The rows of Y fall into 3 groups, which share some directions, and each row is roughly a mix of its group's hidden directions.
Y, 86 rows:
[[  2 -23 -39  49 -20  16 -40  19  38   5 -10]
 [-31  -1  12 -14   4 -76  29  -7  -9 -21   9]
 [ 57 -14  -7   5 -21  43 -31 -20  -6 -28 -25]
 [  1  -5  17 -47  39   1  48   3 -41 -22   5]
 [-13  14 -42 -18  -3  32   4  -3  26 -66   6]
 [  2 -21 -48 -25 -12  35 -28 -33   8 -42  -8]
 [ 17 -43 -11  48  -3  25  -7   7  12 -55  -9]
 [-51 -16 -15 -39  21  26  -8 -46  13  14 -17]
 [ 54  -9 -34  18 -17  47  14   0  10 -31  16]
 [ 62  28   3  39   1 -22 -21  27  -2  22  12]
 [ 17  63   6 -48 -24   8 -18  -9  29   0  -7]
 [-74  11  13 -32   6  35   2   1   6  13 -15]
 [ 31 -51  10 -38  14   5  21   7  15  44  25]
 [  5  -5   7  60 -35  11 -56  -2  16   8   7]
 [ 14  22  -2  44 -20  27  -9  58   6 -37  -6]
 [-50  53  20  -7  -5  17  12  44   0  17 -10]
 [-12  58 -26 -49  -4   5   9   9  19  -9 -37]
 [-21  50 -16 -41  -8 -16  48  12 -28  10   6]
 [  9 -30  -5  -7 -30  61 -38  29  21  -6  11]
 [-39  13  11  32  16  54 -26  30  21   3 -23]
 [-28   5  27   4  -9  11  32  26  21 -19 -65]
 [  5 -17   9  75 -15 -20 -36 -13   2  19  10]
 [ -2  25  -1 -47 -22 -43  35  -7 -39 -17 -17]
 [ 17  49   7  18  26 -21 -14  11   5  64  -2]
 [  5 -47   4  25 -27  40 -41  32  10  25   1]
 [-22  10  15 -17  -8  43   6  23   4  -6 -70]
 [  0 -27   8  23   8  34 -19  -4  32 -61 -30]
 [-29  28  40   2  17 -15 -48 -17  -7  44 -16]
 [  8  12  23  69 -19  -9 -51  -5 -10   3  -1]
 [-17 -57  10  12  -4  48 -23  -9   7 -42  -3]
 [ 49 -18   4  54 -11  40 -11  -2  32  -4  -3]
 [-27   7 -32 -41  28  -1  53   5  -9 -34 -16]
 [-54  32  -9 -46  19 -23  13   0 -18 -31   6]
 [ -1 -58  -8  29  13  38 -24 -22  17 -35 -12]
 [ 37  10 -20 -42 -33  27  14  -1 -34 -22 -36]
 [-58  41   2 -36  17 -35  20   5 -15  -2   5]
 [-24  25  25 -32  -1 -63  -2 -23 -29  -8 -16]
 [ -2  -6 -27 -41  -1  54   3  24  12 -49   2]
 [-48 -17  29  29  32   4 -24   4  41 -23 -20]
 [-24 -54 -37  10 -25  24  -3  14  37  29   1]
 [ 51 -27   0  45 -27 -20  36   3  17  10  19]
 [-49  12  13  19  44  -3 -31 -13  31 -33  19]
 [ -9  14  25  23 -55  17 -52  -2  11  32  -2]
 [-41  34  16 -10   2 -16  30  26  -6  59  -8]
 [  5 -45 -22  61  -9   4 -32  17  20  22  -3]
 [ 63   1  -3  44 -25 -15  25 -15  13 -14  24]
 [ 53 -26  -1  36 -14  20 -44  13  -1 -30  12]
 [ 18   4  -3  23 -33 -14  39  41  -9 -56   4]
 [-16 -14 -18 -32  25  29  36   9 -19 -59   7]
 [ 22  42  27  15   0  22 -51 -36  -2 -15 -28]
 [-15  20 -12  33  14 -14  10 -31 -12 -68  20]
 [ 23 -67 -26  -3   4  14 -23  -6   6 -42  15]
 [ 22  13 -36  -5  30   8 -48 -40  16  38 -10]
 [ -8  -7 -18  59 -27  26 -48  15  11 -21  -8]
 [ -7 -25 -56  19  13 -23  15  14  38  32 -29]
 [ 31   7  17  51 -20  -1   8  55  -3 -33   8]
 [-37   7  22   6   7 -42  42 -44 -31   5  14]
 [-15  16  -7 -43   9  43 -35 -10 -18 -35 -37]
 [-61   6  -7 -34  28  18   4 -32  13  31 -19]
 [-15  26 -43 -10 -29  33   1  20   6 -56 -15]
 [ 28  -8   9  44  -4  34 -25   6  19  59   7]
 [ 47 -17   4  23  32 -43  -5 -30   3  40   7]
 [ 31 -12 -19  11 -24  26 -48  25  48  23  -4]
 [-31 -14 -28 -27  19  42 -38 -42  16   7 -17]
 [ -5 -20  -8  42  28  36 -22   0  46 -33  21]
 [-11  57   9  44  20   8   1  -5  27  24  37]
 [ -9  22 -15 -21 -24 -38  65  12 -13 -29   1]
 [ 28  15  23   8 -39  16 -58   9  25  34   2]
 [ 54   8 -21  41 -12 -33  24  21  -1 -33   3]
 [-34   6 -54  -3  21   4  33 -29  25 -19 -33]
 [ 45   1  29   1  -7   2 -58   7 -14  35  28]
 [-10  -3 -27 -52  30  19  42  23  -8 -35 -16]
 [ 13  19  55   1 -21  30 -34  -8 -32 -27  27]
 [ -1 -15 -31  49  22  15 -13  24 -11 -57 -13]
 [-33 -17 -29 -12 -13  52 -10  -5  11 -53 -17]
 [ 18 -13  12  -8  -9   9 -40  -2 -26  73 -10]
 [ 42 -25  28 -35  29  11   5  39 -25  31  -9]
 [-18  16  21 -41  20 -25  42   5 -35  34 -26]
 [-11 -26  25  28 -47  11 -36  -7  11  50  15]
 [ 38 -52 -14 -18 -10  24 -44 -16 -17 -23 -15]
 [-15 -12 -11 -34  15  17  41 -21  -6 -57  33]
 [ 14 -28  27 -10  -2 -40 -54 -38 -20 -10 -17]
 [  9  13  43   5  23 -29  -7   2  -7  69  13]
 [-37  21  -1 -16   3 -55  54  10  -8  -6  18]
 [-67  35   2 -35  31  -3  -9   1  -6 -20  -7]
 [  4  36 -33  42  39 -19  20   1  25  24 -31]]
One row of each group comes first, with its name. Which group is each row after those in?
[ 52 -44 -31  20 -15  13  12  -3  10 -37  23]  U
[ 62 -20 -28 -16 -16 -36   0 -31 -13 -18  16]  T
[ 42 -36  10  22  -2  34 -46  40   1   7   1]  N

[ 11   7 -17  55 -16 -29 -28 -31  43  11  15]  N
[-40   8  -5 -23  23 -24   9 -10   2 -71   5]  U
[-20   9   6  22  35  40 -49  -4  21  40 -18]  T
[-26  34  13 -24  -6 -57  33   3 -25  32   3]  U
[-64  22   3 -32  19  19   3  28  -4  31 -20]  U
[ -4 -28 -50 -18  17 -10  19 -58  13 -18 -17]  T
[-22  27  19 -51   6  -6 -19 -16 -13  59  11]  T
[-47  10  10 -32   9  -6  51 -23 -38 -22   4]  N
[ -7  11 -36 -20  42 -18  49  -7  -2 -46  -7]  N
